Here are some numbered points:
array([-16., 7., 42., 48., 40., -41., -40., -86., -8., -2., -40., -40., 24., -30., 37., 16.]) 0
array([-16., 19., 26., 48., 24., -1., -24., -39., -8., 36., -42., 24., -8., -3., 16., -40.]) 1
array([8., -20., 33., 0., 40., 5., 16., 22., -16., -58., -42., 24., -16., 19., 20., -40.]) 2
array([127., 107., -121., -56., -8., 5., 48., 87., 16., -34., -2., -8., 8., -19., 21., 8.]) 3
array([-8., 28., 12., 40., 24., -11., -32., 23., 24., -5., 2., -8., 0., -2., 1., -8.]) 4
array([0., 0., 39., 32., 32., 11., 16., 3., -24., -49., -26., -16., 0., -6., 19., 8.]) 5
array([-16., -22., -16., -24., -32., -2., 32., 56., 0., -14., 8., 0., 0., 15., 12., -8.]) 6
array([32., 26., -10., 8., 16., 8., 16., 63., -48., 0., 2., -32., 8., -23., 0., 24.]) 7
array([-24., -51., -39., -72., -72., 7., 32., 53., 0., -13., -6., 24., 16., 11., 101., 24.]) 8
array([16., 3., -22., -24., -16., 3., 8., -44., 72., -73., -71., 8., 0., 22., 3., -8.]) 9
array([48., 63., -33., 24., 16., -24., -72., 64., -32., -8., -1., -24., 8., -7., -17., 8.]) 10
array([0., -1., 21., 8., 8., 5., 8., -1., -64., 2., -22., 0., 32., -68., -26., -8.]) 11
array([-16., 3., 6., 16., 0., -26., -8., -1., -16., 58., 39., 32., 40., -28., 30., 64.]) 12
array([-32., -24., -19., -24., -48., -23., -16., -6., -24., 29., 44., 24., -56., 11., -29., 0.]) 13
array([0., -21., -17., -32., -16., 9., 16., 8., 40., -32., 21., 0., -8., 17., -8., -32.]) 14
array([-40., -42., -15., -40., -56., -105., -24., -86., 32., 9., 50., -40., 8., -5., -39., 24.]) 15
array([16., 19., 14., 24., 32., -60., -40., -67., 32., 15., 18., -16., -8., 12., 5., -8.]) 16
array([88., 36., -42., -40., 16., -20., 40., -42., 16., -16., -45., -8., -48., 79., 13., 32.]) 17
array([16., -3., 15., 0., 16., 63., 40., 53., 24., -25., 6., 24., 8., -5., 17., -8.]) 18
array([16., -8., 34., 0., 32., -24., -8., -9., -48., -9., 38., -56., -48., 15., -5., -56.]) 19
array([-16., -27., 45., 16., 40., 8., -16., -12., -8., 41., -15., -48., 32., -19., -71., -64.]) 20
array([-8., -9., 27., 8., 16., 7., 0., 3., 24., -18., 10., 8., -8., 4., 0., 0.]) 21
array([24., 22., 2., 8., 16., -5., -32., 2., 0., -17., -9., 64., -56., 51., 37., 32.]) 22
array([16., 9., 16., 8., 24., 39., 32., 49., 16., 16., 32., 8., 0., 1., 4., -8.]) 23
array([16., -9., 14., -8., 16., 9., 0., 20., -24., 25., -47., 0., 0., 6., -3., 0.]) 24
array([24., 12., -28., -16., -8., 20., 0., -7., 0., -8., -11., 0., -32., 67., 17., 8.]) 25
array([0., 0., 52., 32., 47., 5., 0., 0., -24., -35., -13., 8., -8., 4., 24., 0.]) 26
array([48., 38., -22., 0., 16., 27., 8., -10., 0., -30., -29., 8., 8., -2., -3., 8.]) 27
array([0., -4., -19., -24., -24., 36., 24., 55., -8., 6., 33., 56., 0., 37., -58., 8.]) 28
array([40., 55., -44., 0., -8., -70., -40., 27., 8., 1., -3., -8., -8., 6., 8., -8.]) 29
array([0., 36., -6., 32., 8., -25., -24., -37., 8., 87., -54., -8., 0., -7., 5., 40.]) 30
array([-24., 12., 36., 48., 32., -8., -40., -25., 0., 0., 6., 48., -88., 43., -47., 0.]) 31
array([-40., -12., -6., 0., -24., -3., -16., -20., 0., -3., 1., -24., 0., -48., -11., -48.]) 32
array([-40., -33., 8., -8., -16., 8., -8., -15., 32., -34., -35., -24., 8., -60., -13., -40.]) 33
array([8., 30., 40., 56., 55., 14., -16., -6., 32., -55., 1., 0., 8., -15., -34., -8.]) 34
array([120., 109., -120., -32., -16., -46., 24., -21., 0., 20., -49., -16., 16., -15., -4., 32.]) 35
array([40., 17., -17., -24., 8., 28., 16., 51., 40., -53., -34., -8., 8., -23., 10., 32.]) 36
array([16., -8., -21., -40., -8., 11., 0., -18., 24., -19., 19., 16., -8., 19., -13., -40.]) 37
array([32., 4., 5., -8., 16., 16., 8., 8., 16., -40., -43., 16., -8., 4., 10., 0.]) 38
array([8., 4., 21., 16., 24., -18., 8., -1., -8., 46., -7., 8., -8., 3., 21., 0.]) 39
array([-8., 19., 23., 40., 32., -4., 0., -1., -32., 26., -13., -24., 0., -21., 8., 32.]) 40
array([-32., -26., 30., 8., 0., 28., 0., -2., 48., -37., 86., 56., 8., 11., 38., -24.]) 41
array([0., 4., 18., 16., 16., 18., 0., 1., -40., 19., -6., 48., 16., 2., 33., 8.]) 42
array([0., 2., 5., 16., 0., -9., -24., -20., -24., 22., 37., -40., -16., -43., -19., -48.]) 43
array([-40., 15., 23., 56., 16., 12., -16., -57., 0., 12., 14., -72., 32., -111., -50., -88.]) 44
array([-40., -48., -14., -40., -40., 0., 0., -4., 0., 22., -6., 40., 8., 45., 2., 32.]) 45
array([32., 20., -18., -8., 8., 4., -8., 16., 16., 26., 16., -48., -24., -16., -12., 16.]) 46
array([16., 1., -15., -24., -8., 51., 40., 45., 40., -38., -12., 40., 8., -26., 67., -8.]) 47
array([0., 19., 21., 32., 24., -1., -24., -12., -32., 36., 28., 8., -8., -2., 1., -8.]) 48
array([0., -43., -57., -88., -80., 59., 95., 52., -16., -9., -12., 32., 16., -18., 92., 16.]) 49
array([-32., -77., 57., -16., 8., 27., 79., 22., -56., -30., -12., 8., -8., 1., 9., 24.]) 50
array([16., 3., 23., 16., 40., -29., -24., -22., -8., -18., -43., 0., -48., 12., -79., -32.]) 51
array([-40., -61., -14., -56., -56., 14., 0., 3., 8., 1., -6., -56., -48., 39., -12., 0.]) 52
array([-48., 7., -3., 32., -16., -26., -40., -42., -56., 15., -69., -48., -8., -71., -15., -24.]) 53
array([16., 4., -19., -16., 0., -7., -24., -22., 96., -57., 10., 0., 0., 5., 6., 0.]) 54
array([0., 0., 26., 24., 24., 7., -24., -29., -16., 31., -29., 0., -8., -6., -8., 0.]) 55
array([8., 23., 13., 32., 24., -32., -16., -23., -8., 31., 45., 0., 0., 8., -1., -8.]) 56
array([0., 12., 18., 24., 24., -7., -16., -21., -40., 29., 19., 16., -8., 16., -9., -16.]) 57
array([-8., 19., 21., 40., 24., 1., -24., 21., -16., 0., 16., -32., -8., 12., 20., 24.]) 58
array([64., 98., -67., 16., 0., -26., -40., 20., 40., 14., -3., 0., 24., 3., 74., 16.]) 59
array([-8., 13., 28., 32., 32., -9., 0., -5., -32., 46., 39., 24., 56., -14., 12., -32.]) 60
array([24., 11., 1., 0., 16., 4., 32., 45., 0., 5., -2., -40., 16., -25., -13., 64.]) 61
array([-32., 11., 38., 48., 24., 14., -8., -8., -40., 14., -57., -32., 48., -12., 35., 8.]) 62
array([-48., -56., -6., -40., -64., 11., -56., -39., 72., -1., 12., 0., -120., 42., -51., -40.]) 63
array([-16., -14., 67., 48., 47., 8., 8., -2., -40., -25., -33., -48., 24., 10., -18., 16.]) 64
array([-32., 16., 6., 40., 0., -6., 0., -4., 24., -14., 17., 32., 24., -7., 14., -24.]) 65
array([-8., -42., -59., -88., -80., -66., -16., -10., -64., 43., 37., 0., -24., 36., 23., -48.]) 66
array([-8., -1., 13., 16., 8., -24., 16., -11., 32., 46., 57., 112., 24., 10., 49., -48.]) 67
array([32., 12., -26., -24., 0., -61., 16., 12., 0., -25., 3., -32., 8., -8., -2., 32.]) 68
array([8., -12., 42., 8., 47., 28., 87., -19., -16., 13., 5., -64., 48., -57., -10., 0.]) 69
array([0., -29., 63., 16., 47., 67., 72., 22., -56., 16., -16., 16., 40., 18., -70., 24.]) 70
array([-104., -42., 16., 24., -56., 87., 0., 38., 8., -44., -43., -16., 48., -20., 35., 32.]) 71
array([0., 26., 12., 32., 24., 12., -56., -8., 40., 7., 18., 0., 0., -6., -32., 0.]) 72
array([-32., -27., -21., -24., -48., 26., -24., 56., 48., -36., 2., 32., 24., 20., 7., 40.]) 73
array([-16., -1., 18., 16., 0., -12., 0., 25., -72., 61., -53., -8., 0., -15., 11., 32.]) 74
array([0., -12., 46., 24., 47., 11., 8., -9., 16., -26., -29., -64., 40., -18., -59., -24.]) 75
array([16., 8., 21., 16., 24., -30., -64., -31., -16., -17., -37., 40., -72., 63., -15., 24.]) 76
array([-16., -15., -25., -24., -40., 6., -24., -1., 64., -45., 34., -16., 8., -15., -1., 32.]) 77
array([-24., -48., 38., -8., 8., -24., 87., -1., 32., -35., 15., -72., 127., -127., -22., 24.]) 78
New points follow, each followed by the numbers of its two nearest points above by angle, seen from the average point of the numbered points, nearest first.
array([-16., -24., -4., -16., -16., -26., 32., 29., 0., -9., 10., -16., 24., -52., 2., -40.]) 78 32
array([40., 42., -27., 8., 8., 12., -24., -12., 32., -36., 44., -32., -32., 28., 11., -24.]) 54 25
array([16., -2., 27., 16., 40., -51., 16., 2., 16., -5., 19., 48., -32., 10., -90., 64.]) 31 51
array([0., 19., -41., -8., -32., -10., 79., 15., -24., 40., -9., 0., 8., -9., 3., 8.]) 49 35
array([-32., 11., 39., 56., 24., -14., 0., -38., 0., -7., -22., 72., -80., 21., -18., -8.]) 31 76
array([16., -1., -20., -24., -8., 3., 16., 6., 32., -42., -24., 0., 0., 5., -6., -8.]) 9 14
array([-32., -63., 43., -16., 8., 69., 24., -32., -8., 2., 5., 16., -8., 5., -5., 0.]) 50 70
array([32., 36., -42., -8., -16., -2., -8., -8., 32., 16., 21., 8., 24., -36., -26., -8.]) 35 3
array([-40., -13., -7., 0., -16., -8., 0., 12., -8., -11., 9., -32., 0., -44., -12., -48.]) 32 33
array([0., 22., 30., 48., 40., 20., -24., -24., 16., -38., 14., 16., 0., 13., -6., -40.]) 34 72
array([-8., 2., 24., 24., 24., -24., -48., -35., -8., -14., -43., -56., 40., 3., 17., 0.]) 0 62
array([24., 11., 10., 8., 32., -24., 0., -9., -8., 4., 8., 40., -24., 34., 45., -64.]) 67 22
array([8., 3., 28., 16., 32., 6., 8., -19., -16., 9., -29., 16., -16., 19., -3., -24.]) 1 55
array([-32., -49., -10., -32., -48., 9., 16., 20., -40., 6., -38., 32., 0., 33., -2., 40.]) 45 8
array([-8., 4., -31., -16., -32., -54., 8., 22., -24., 40., 36., -8., 8., -5., 13., -8.]) 66 13
array([-8., 3., 35., 24., 40., -15., -24., 10., -8., 8., 4., 24., -64., 49., -47., 8.]) 31 76
array([32., -3., -3., -24., 8., 26., 32., 13., 40., -29., -20., -32., 64., -51., 21., -24.]) 78 36
array([-8., -38., -30., -56., -48., -49., -8., -22., -16., 58., 43., 48., 16., 27., -2., -8.]) 66 13
array([32., 34., -7., 16., 24., 17., 16., 25., 0., -37., -37., -56., 32., -36., -21., 88.]) 61 36
array([-32., 15., -5., 24., -16., 75., -16., -17., -32., 28., -28., 32., 16., -13., 74., 24.]) 42 71
array([-24., 21., 0., 32., 0., 35., 16., 27., -72., -14., -23., -16., 64., -92., -29., 16.]) 11 7
array([40., 42., -46., 0., -16., 26., -24., -24., -24., 34., -5., -8., -32., 65., -1., 16.]) 25 17
array([-24., -10., 17., 16., -8., 50., -48., 28., 0., -7., -2., 0., 0., -2., -5., 0.]) 71 73
array([8., -23., 36., 0., 40., -4., 8., 9., -16., -28., 6., 0., -8., 2., -13., 0.]) 26 2
array([-40., -41., -17., -24., -56., -47., 32., 1., 0., 32., 9., -72., -8., -50., -19., 8.]) 15 52
array([40., 57., -43., 8., 8., -15., -72., 38., 16., -38., -67., 64., -64., 17., 50., 16.]) 22 59
array([-8., 1., 21., 16., 16., -3., 0., -1., -8., -19., 3., 0., -16., 13., 22., -16.]) 26 2
array([-24., -59., 38., -24., 0., 47., 40., 99., -40., 9., 20., -8., 0., -8., -2., 16.]) 50 6
array([-40., 5., 31., 48., 16., 44., 0., -26., -48., 32., -10., -8., 0., -8., -30., -16.]) 55 57
array([0., -27., 31., -8., 24., 0., 8., 4., -16., -20., 1., -16., 0., -5., -4., 16.]) 50 64
array([0., 2., 25., 16., 24., 8., -8., -33., -32., 40., 1., 24., -8., 26., 6., -32.]) 57 48
array([0., 16., 18., 24., 24., 9., -8., -10., -40., 45., 27., 8., -8., 3., 1., -16.]) 48 57
array([72., 42., -78., -56., -24., 47., 48., 38., -32., 40., 22., -72., 64., -2., -14., 8.]) 3 35
array([32., 18., -31., -24., 0., 4., -8., 21., 0., -3., -8., -24., -48., 54., 5., 0.]) 25 17
array([-16., -17., -20., -24., -32., -26., 8., -15., -8., 21., -2., 24., 8., 7., -11., 32.]) 45 13
array([24., -4., 13., 0., 16., 54., 32., 46., 16., -16., -7., 16., 0., -5., 3., 0.]) 18 23
array([16., 1., 12., 0., 24., 24., 24., -6., 48., -21., -18., 16., 8., 6., 9., -8.]) 38 18
array([24., -14., -17., -40., -16., 8., 8., -2., 24., -16., -4., 16., -8., 23., -8., -40.]) 37 14
array([-8., -22., -11., -32., -24., 12., 16., 22., 40., -42., -13., 0., 0., 10., -7., -16.]) 14 6
array([-40., -44., -15., -32., -40., 3., -8., -10., 0., -1., -10., 8., -32., 74., 12., 24.]) 45 52
array([16., -2., 14., 0., 24., 34., 24., 37., 40., -35., -16., 16., 0., 5., 5., -8.]) 18 38
array([0., 1., 22., 16., 24., -23., 16., 22., -127., 60., -75., -8., 0., 1., 9., 16.]) 74 24
array([-32., -25., -21., -24., -48., -24., 87., 69., 48., -58., 5., 16., 0., 11., 24., -16.]) 6 14
array([-64., 0., -2., 40., -40., 67., -32., 12., -8., -8., -31., 0., -8., 26., -13., 24.]) 71 73
